In the data rows, the value 128 means zero.
The rows are grouped in 3 different ways at once, and each row is in one group of each. In each grouping, groups are numbered from 0 in the order they first appear among the rows asked about.
The table:
[133 132 116 149 142 110 139 165 112 163  69 145 187 102 188 146  92 190
  91 162 153 143 185 171 105 121  84 108 133 170 131 164]
[158 164 124 158 128 178  97  90 165 126 138  91  84 199 122 170 157  97
 137  65 147 116  87 120 182 156 164 168  97 130  72 122]
[117  82  84  60 127  65 119  79  95 100 112 176 124  86 138  60 100 178
 103 176 123 115 120 134 105  42 158  68 141  69 147 103]
[118 140 119 141 143 138 120 165 100 187  93 149 181 124 160 154  94 200
 119 143 176 156 184 164 126 134  88  90  99 166 144 162]
[122  77 114  58 100  51 143 130 101  72 156 187 120  43  98  54 133 122
 135 180  88 113 105 104  94  72 145  92 179  95 173 108]
[ 97  91 113  59 108  78 121 117  98  84 175 179 124  64  73  65 131 131
 148 149 106 131 102  89 119  89 139  75 157  98 191  95]
[163 104  60  73  90  39  88  90 106  42 119 208  98  54 123  92 124 145
 119 128 136 102  91  98 146  53 179 104 163 131 132 119]
[158 176  97 153  94 115  94 178 115 138  99 165 148 117 148 188 109 176
 135  99 182 148 155 119 162 145 109 124 126 227 145 170]
[112 144 109 142 138 139 123 164 101 182  86 140 186 123 163 145  90 209
 105 142 175 150 187 167 124 142  88  92 104 166 152 159]
[114 125 150 148 170 200 124  84 155 179 128  64 100 195 136 138 129 120
 113 109 139 140 115 150 132 155 149 142  80  79  82 109]
[ 88  96  75  54 127 102  95  69  81 127 134 169 125  78 109  52 102 174
 121 153 149 130 121 116 131  64 158  47 116  67 171  96]
[161 160 124 161 134 166  98  79 168 124 138  88  84 193 122 166 157  94
 138  70 139 122  90 115 185 157 165 170 102 135  70 132]
[ 90  94 113  59  98  83 127 120  96  85 164 177 112  65  67  58 131 126
 154 136 110 125 103  82 121  87 138  76 151 100 191  89]
[143 135 114 154 150 111 137 171 110 168  60 142 183 102 189 147  89 195
  94 157 155 145 181 169 111 107  83 109 122 165 151 164]
[143 141 117 149 144 113 141 162 113 168  64 138 185 103 189 146  92 197
  91 154 162 150 179 169 104 119  82 109 129 172 131 179]
[165 109  60  73  85  37  83  89 110  39 115 208  94  52 148  94 126 150
 127 125 141 107  91 101 148  52 180  92 168 126 132 121]
[110 130 148 157 168 198 120  79 154 190 124  60  98 183 138 141 132 113
 112 114 135 128 117 153 132 152 144 144  82  74  85 112]
[163 158 126 162 128 175  92  90 164 121 136  92  83 197 125 171 155  99
 134  73 147 121  92 115 179 156 163 168 101 137  71 139]
[121  82 111  56 104  48 155 125 105  63 150 179 117  43  95  60 134 121
 127 172  83 116 101 103  91  72 139  95 177  97 173  98]
[ 99 149 150 137 107 126 131 201 109 151 138 136 178 107 126 156 122 138
 143 137 139 149 174 132 118 163  71 123 142 191 177 155]
[133 137 147 152 114  95 163 215 120 121 110 149 174  91 154 151 106 141
 124 157 119 147 180 137  95 136  69 135 167 192 155 155]
[ 89  89 110  50  95  80 132 120  98  88 174 175 124  63  64  61 136 124
 154 152 101 121 101  92 126  81 136  77 155  95 191 101]
[153 160 129 162 131 179  91  83 147 124 135  95  82 194 128 168 154  96
 139  69 135 119  90 120 181 162 161 165 102 130  77 127]
More rows, each followed by its group in each grouping, the strongest grouping first:
[158 158 124 158 124 179  96  87 156 119 139  85  84 199 121 166 158  92
 133  64 141 122  93 117 179 160 168 164  99 135  72 127] ~ 0 0 0
[118 131 142 153 170 199 123  86 150 179 120  61 105 195 132 139 135 119
 119 113 135 129 114 155 133 152 148 122  79  75  74 118] ~ 0 1 0
[116 127 150 153 180 198 121  79 156 184 124  61 103 194 136 139 136 114
 118 105 133 130 125 152 131 157 160 142  74  72  88 116] ~ 0 1 0
[111 133 181 149 143 176 147 127 153 134 169  84 117 184  93 135 158  55
 153 108  98 115 118 116 125 164 133 176 122 100 100 108] ~ 0 2 0
[117 128 158 150 174 202 117  79 160 180 124  68 105 191 137 138 137 118
 110 108 127 128 118 154 132 150 151 138  88  78  80 112] ~ 0 1 0
[132 123 174 161 137 145 168 120 168 117 151  85 110 165 119 137 156  68
 132 132  75 105 110 127 107 152 127 203 138  88  86 117] ~ 0 2 1
[114 145 115 142 143 137 121 163 103 188  90 139 182 128 163 148  85 198
 115 140 173 160 183 166 121 137  90  95 103 162 149 154] ~ 1 1 0
[ 90  87 111  73  97  80 122 124 101  85 178 174 119  63  64  56 130 129
 153 153 106 120 101  92 120  83 141  75 159  99 191  93] ~ 2 2 0
[112 147 146 151 103 127 153 197 110 146 133 143 185 110 117 147 120 137
 144 139 137 151 172 136 113 160  71 119 132 196 174 157] ~ 1 2 0
[116 149 151 138 109 125 161 208 106 143 142 134 178 110 120 140 120 135
 145 157 134 140 174 128 117 160  76 118 142 195 173 160] ~ 1 2 0
[141 125 177 162 149 143 169 128 162 117 142  85 106 162 123 132 153  57
 133 129  71 105 112 127  97 158 125 202 145 100  89 117] ~ 0 2 1
[145 118 149 158 175 167 144  77 159 160 108  65 107 171 172 132 130 113
  89 133 100 120 115 163 121 136 146 175  97  79  64 115] ~ 0 1 1
[115 125 157 148 168 196 127  75 151 185 124  67  99 188 133 134 136 120
 116 117 134 130 119 154 135 153 149 143  76  63  82 116] ~ 0 1 0
[113 147 148 144 109 132 150 211 107 146 132 140 180 114 121 154 120 137
 144 142 139 150 181 123 116 155  73 120 139 188 191 152] ~ 1 2 0
[119 149 143 136 107 125 149 210 109 146 132 142 184 113 125 155 116 135
 142 140 135 151 175 119 104 158  77 117 138 180 173 151] ~ 1 2 0
[131 138 141 147 117 110 172 197 119 128  98 148 187  91 159 145 115 139
 129 158 120 139 174 135  96 141  67 143 167 193 151 155] ~ 1 2 1
[116 121 183 163 140 137 163 127 170 113 148  88 113 166 124 132 163  55
 127 130  78 101 110 131 111 153 129 200 153 100  93 116] ~ 0 2 1
[181 149 135 172 130 142 124  90 172 102 115  99  79 173 155 165 156  87
 112  80 126 108  89 130 157 143 169 191 132 127  57 128] ~ 0 0 1
[167 162 124 161 138 178 106  79 164 124 133  95  79 189 123 174 158  97
 130  74 136 118  91 111 177 155 163 167 107 133  81 129] ~ 0 0 0
[162 173  75 151  93 110  87 181 109 134  99 166 154 123 153 194 104 179
 157  99 190 146 170 126 158 148 104 119 122 229 142 170] ~ 1 0 0
[ 88  92  81  57 128  94  93  80  89 126 125 171 115  78 112  60  99 180
 112 161 146 129 116 127 126  65 160  46 115  69 166  99] ~ 2 1 0
[112 120 179 147 141 177 156 121 155 134 162  80 123 182  93 142 162  48
 154 114  96 114 105 117 120 163 130 178 119 104 112 110] ~ 0 2 0
[159 159 124 158 131 175  91  90 164 125 128  88  81 200 127 166 143  96
 134  71 132 123  96 113 172 160 164 175 102 116  72 125] ~ 0 0 0
[114  75 111  60 101  47 150 129 106  67 154 183 114  47 100  57 131 114
 134 174  91 111 102 101  95  59 145  98 176 102 176  99] ~ 2 2 1
[ 92  90 111  56  99  80 120 121  90  81 174 179 122  62  69  58 132 122
 158 148 108 128 102  91 122  87 143  73 146  97 191  89] ~ 2 2 0
[134 137 148 146 121  96 168 211 120 125 109 143 179  96 155 149 117 136
 125 161 118 129 185 137  92 143  69 135 169 192 154 150] ~ 1 2 1
[125  81 115  61 103  52 147 134 107  58 155 184 113  45 101  55 123 121
 139 163  82 115 103  99  93  87 140  97 173 104 168 119] ~ 2 2 1
[189 150 129 169 135 141 115  98 176 104 124 100  83 178 149 174 151  87
 117  82 125 105  89 125 164 142 159 189 133 129  62 130] ~ 0 0 1
[142 137 118 151 150 110 143 170 111 171  65 144 176 105 195 152  85 199
  95 154 154 149 182 167 109 119  87 113 125 175 129 171] ~ 1 1 1
[107 130 175 141 146 178 148 120 158 125 168  71 110 183  93 128 161  61
 150 111  98 118 109 121 121 171 128 180 122  92  99 107] ~ 0 2 0
